Here are some points, one per row:
[ 1.2 -0.5  2.3 -1.2  0.2  0.9 -1.3  1.  -1.6  1.2  2.   0.5  0.2 -0.1 -0.5 -0.4 -0.1 -0.4 -0.5 -0.5  1.  -0.2  1.1 -1.3]
[-0.7 -2.6  1.   1.9 -0.4 -1.2 -2.2 -1.   1.2  0.  -1.9  1.4 -0.1 -0.1 -0.5  0.6 -1.2  0.2  1.3  0.9 -0.2  0.3  1.5 -1.5]
[-0.5 -1.9  0.1 -0.3  0.   0.6 -0.3 -0.8 -0.1  2.1  0.4  0.1  0.9 -0.1 -0.2  2.2 -0.7 -0.5  0.9  0.1 -1.  -0.2 -0.8  0.4]
[-0.6 -0.1  0.5 -1.   0.6  0.2  0.5  0.8 -1.1 -0.3 -1.2  0.3  0.2  2.6 -0.5 -0.5  0.2 -1.  -0.7  1.5 -0.4 -1.1  0.2 -0.6]
[ 1.8 -0.8  1.  -1.5  2.3  1.2  0.4  1.3  0.9 -1.1  1.3 -0.4 -0.4  0.5  0.  -1.3 -1.7 -0.2 -0.2 -0.1 -0.1  0.4  0.4 -0.2]
[ 0.2 -0.3  0.1  1.5 -0.6 -0.6  0.6  0.7  0.3 -1.   1.2 -0.7  0.9 -1.7  0.9 -0.8 -1.6  0.4 -0.9  0.2  1.8  1.2  1.   0. ]
[-0.4  0.6  0.5 -0.6  1.3  0.   0.  -0.8 -1.1 -0.8  0.3 -0.2  1.   1.3 -0.7  1.1 -2.1 -0.8  2.5 -1.3 -0.5  0.4  0.4 -1.7]
[ 0.2 -1.   0.3 -1.  -2.  -0.2  0.2 -1.8 -1.3  0.  -0.9  0.5  1.   0.5  1.5 -0.8 -1.1  0.   0.   0.1 -0.1  1.6  1.4 -0.1]
[-0.6 -0.3  0.6 -0.4  0.7 -1.1  0.1  0.8  0.3  2.6 -1.1  1.3  1.3  0.   1.2 -0.1 -1.6  1.4  0.3 -1.  -0.7  1.4 -1.8 -0.5]
[-1.2 -0.1  1.4  0.   1.6 -0.6  0.   1.2  0.3 -0.5  0.8  1.7  0.8  1.6 -0.1  2.2  0.2 -1.  -1.8 -1.2 -0.5  0.5  1.  -0.7]
[-0.7 -1.   0.5 -1.1  0.8  0.9 -0.3 -0.4  0.4  0.   1.2  0.8 -0.6 -0.2 -0.7  0.9  0.   0.5  1.4  1.1 -0.8  0.5 -0.3  0.6]
[-2.   0.3  0.6  0.5  0.7  1.4 -0.7 -1.6  1.   0.   1.5  0.4 -1.7 -0.7  0.1 -0.8 -0.5 -0.3 -1.3 -2.3 -0.3 -0.1  0.6  0.5]
[ 0.3 -0.2  1.3  0.3 -0.4  0.3  0.9 -0.3  0.7  1.5 -0.3 -0.2 -0.1 -1.4  0.1  0.9  0.2  0.4 -0.5  0.1  0.8  0.4  0.6  0.2]
[-0.1 -0.6 -1.   0.   1.1  0.6 -0.1  0.6 -1.8 -1.3 -1.3 -0.5 -1.1  0.1  0.2  1.2 -0.8 -0.5  0.4 -1.1  1.9 -1.7 -0.8 -0.8]
[ 0.1  0.7 -0.5  0.6 -0.5  1.2 -0.5 -0.1  0.6 -0.5 -1.5  2.4  0.2  0.3 -2.  -2.1 -1.2  0.  -0.6 -1.  -0.3  0.8 -0.4  1.2]
[ 1.9 -1.2  0.2 -0.2  0.2  0.3 -0.1 -1.   1.   2.  -0.7  1.9  1.1 -1.   0.3  0.5  1.5 -1.6  1.6 -2.1  0.7 -0.6  1.2  1.7]
[-1.9 -0.6 -0.4 -0.6  0.3 -0.6 -1.  -0.9  1.1 -0.6  0.4  0.4 -0.8 -2.3 -0.1  0.7  0.6  0.4  1.3 -1.1  1.9  2.6 -1.5  0.8]
[ 0.2  0.9 -0.7 -2.7  1.  -0.2  1.2  0.2 -1.8 -1.1 -1.   1.8 -0.3 -0.3 -2.3  1.8  0.7  0.3 -0.7 -0.6 -0.2  0.9  1.7 -0.8]
[-0.6 -1.8 -3.  -1.   0.5  0.2 -0.2 -0.9  1.7 -0.6  0.9 -0.5  1.5 -0.1 -0.9  0.7 -0.4  1.7 -0.8 -1.4 -1.4  0.  -0.1  0.7]
[-0.1  0.  -0.3 -1.  -0.5 -1.   0.1 -0.8  1.  -0.6  0.5  1.   0.8 -2.4  1.1 -0.9  0.  -1.8  1.   0.5 -1.6  0.9 -1.2 -0.1]
[ 0.5 -2.2  0.4  0.  -1.1 -1.3 -0.3  2.1  0.   0.8  0.   0.4 -1.1  0.4 -0.9  0.4 -1.1 -0.4  1.4  1.3 -1.4  0.8 -0.2  1.2]
[ 0.8  0.9 -0.5 -0.1  0.3 -0.6  0.3 -0.7 -0.6 -0.8 -0.3  0.  -0.7  1.2  2.2  0.4  0.1 -1.1 -2.6  2.  -0.6 -0.3 -0.2 -0.3]
[-0.6 -1.5  0.7  0.3 -1.5  0.4  0.9 -1.3  0.3 -0.7 -0.5  0.3 -0.4  0.2 -0.7 -0.4 -0.5  1.3 -1.5  0.   0.8  0.9 -1.1 -1. ]
[ 1.1 -1.1  0.1 -0.9 -0.4  2.1 -0.8 -0.4  0.7  0.6  0.3 -1.1  2.8  0.8 -0.2 -0.1  0.7  1.   0.1 -0.4  0.4  0.4 -0.4 -1.1]
[-1.5 -1.6  1.5 -0.8 -0.1  0.7 -1.5 -0.9  1.   0.  -1.4  0.1 -0.5 -0.2  0.5  0.1 -0.1  1.  -0.3 -0.4  0.  -1.8 -0.7  0.3]
[ 1.   1.3  0.1 -0.3  0.2 -0.8 -1.7  0.6 -1.6 -0.3 -0.6 -1.7  0.2 -0.1  1.   2.2  0.4 -0.2 -1.7 -0.1  0.7  0.8  0.1  0.5]
[ 1.   0.1 -1.1 -0.8  1.3 -1.   0.   1.3  1.2 -0.3 -0.2  0.8  1.8  0.6 -0.8 -1.  -0.1 -0.8 -2.1  1.8  2.1 -1.9  0.8 -0.6]
[ 1.9  1.9  1.5 -0.3  0.   0.1  1.3 -0.7  1.1 -1.5  1.2  2.   0.4 -0.3  1.8  1.3 -0.9  1.5  1.   0.3  0.4 -1.2  0.4 -1.1]
[ 0.2 -2.  -1.1  1.6 -0.9  0.   1.7  0.8 -1.2  0.4  2.1 -0.7 -0.9  0.3  0.3 -1.   0.5 -0.7  1.1 -0.1  1.4 -0.3  0.4  0.3]
[ 0.4 -0.2  0.2  1.4 -0.2 -0.7  0.9 -0.1 -0.8 -0.4 -0.1 -0.6  0.9 -1.4 -0.5 -0.7  0.4 -1.1 -0.8  0.1 -1.3 -0.5 -1.  -0.2]
[ 0.7  0.4 -1.3  0.  -1.2  0.3 -2.2 -0.2 -0.1  2.   0.6  0.2  1.   0.2  0.4 -0.3 -0.5  0.5  0.9  0.9  0.1  0.2  0.4  0.4]
[ 0.7  0.2  0.7  0.5 -0.6 -2.2  1.4 -0.3 -0.6 -1.4  0.4 -1.9  0.8  1.3 -0.6 -1.3  1.1  1.2  1.5 -0.4 -1.6 -0.3  0.3  0.3]
[ 0.7  1.6 -0.6  1.  -0.3  1.   1.1  0.5  0.2  2.4 -0.6 -2.8 -1.7 -1.1 -0.4 -1.5 -0.8 -0.2 -1.  -0.1 -0.4 -0.1 -0.1 -0.3]
[-0.5  0.3  0.1  1.7 -2.6  1.9  1.2  0.7  0.1 -0.5 -1.   0.  -0.4 -1.4 -1.3  0.9  0.9  1.2 -0.5  1.  -0.4  0.2  0.5 -0.8]
[-0.4  1.   1.4 -0.4 -1.4  0.1  1.1  0.6  1.   0.4 -1.1 -1.4 -0.6  0.4 -0.5 -1.6 -0.2 -0.8  0.5 -0.6 -0.4  1.8  0.5 -0.4]
[ 0.3  0.3  0.4 -2.1 -0.8 -0.5 -1.4 -0.4 -0.2  0.3  0.9  0.5 -0.9 -0.6 -0.6  0.  -0.3 -0.7  0.7  1.4  0.9 -0.6 -1.7 -1.3]
[-1.3  1.2  0.1 -0.5 -1.   1.2  0.   1.3 -2.2 -0.9 -0.6 -0.5  0.5 -1.   0.5 -0.4 -0.6  0.1  0.4  0.9 -0.1 -2.8  0.5  1.1]
[ 0.2  1.8 -0.2 -0.3 -1.3  0.4 -2.   0.6  0.1 -0.3  1.   0.9 -0.6  2.6  0.4  0.2 -0.4 -1.1  0.9 -0.8  0.4  0.1 -0.5 -0.9]
[ 1.6 -0.3 -0.4  1.7 -1.   0.9  0.8  0.8  0.3 -0.6 -1.4 -0.5 -0.2  0.   0.  -0.8  1.7  0.   0.5 -0.7  0.5  0.  -1.6  0.5]
These points spread out most along one direction. Take the direction at right angles to it along which they spread out most. Then take the direction at right angles to both along which they spread out most. Go by this last direction. How many in every 100 of the points above lie lower along it than each point below? Answers are rounded to whole numbers. More than half of the points above lie lower than the first one.
[-1.5  0.5 -1.1  1.4  2.4  1.7 -0.9  1.1 -0.8  0.5 -0.9  1.3 -0.9  0.   1.4 -2.3  1.1  2.4  0.5  0.8 -0.3  0.1  0.1  0.2] 26
[ 0.  -0.7 -0.7  0.9 -0.1 -0.6 -0.7 -0.5  0.6  0.6  0.4  2.2 -0.7 -0.2  0.8  0.4 -1.7 -0.5 -0.6 -1.4 -0.6 -0.2 -0.9  0.8] 31
[-0.3  0.6  0.   0.5  1.5  1.3 -1.1  0.1  0.1 -2.   0.9  0.5  1.  -0.2 -0.3  1.4  0.5 -2.1  0.2  1.1  0.4  0.7  0.  -1.6] 26
[-1.   0.7  0.6  1.3  2.2 -1.7 -0.8 -2.1 -0.7  1.2  0.5 -0.4 -0.3  0.4 -1.  -1.1  0.9  0.3  0.   0.1  1.  -0.5  0.4  0.2] 33
[-1.2 -0.1 -0.6  0.2  0.3  0.   0.9  0.3  1.5 -0.2 -0.2 -0.3  0.   0.5  0.6  0.2  0.9 -1.3  1.1  1.2  0.8  0.7 -0.9 -0.4] 56
[-0.7  0.1 -1.6 -1.3 -0.5 -1.4  1.4  1.1 -1.7 -0.5  0.3  0.4 -0.4  0.1  1.5 -0.2  1.   0.5 -1.  -0.8  0.7 -1.7  0.9 -1.2] 26
[-1.6  0.8 -1.5  0.4 -0.2 -0.7  0.2 -0.2  2.   1.1  0.2  0.1  0.5 -1.9  0.8 -0.8  1.  -0.1  0.1  0.3 -1.4 -0.8  0.8 -1.7] 28
[ 0.1  0.4  1.1  1.  -0.2 -1.3 -2.1  0.2  1.4  0.1  1.5 -0.3  0.1  0.8 -1.1 -1.   1.2  1.  -0.6 -0.4 -1.2 -0.8 -0.9  0.3] 59
[-0.8  1.6 -0.1 -0.9 -0.5 -0.3 -0.2  1.2  1.  -0.6  0.4 -0.2 -0.4  1.2  0.7  0.7 -1.6  0.1  1.1  0.5  1.4 -1.8  2.1  0.8] 59
[ 0.7  0.2 -1.7 -0.2 -0.1  0.7 -0.2 -2.2 -0.8  0.2  0.2  0.6 -1.7  0.8 -0.4 -0.4  0.1  1.7 -0.3  1.4  0.   1.1  0.6  1.5] 28
[-2.1 -1.4  1.4  0.2  0.1  0.2  0.5 -0.6 -0.5  0.7  0.1  1.1  2.5  0.   0.3 -0.1 -0.7 -0.5  0.  -0.1  0.9  0.1 -0.2  2.3] 51
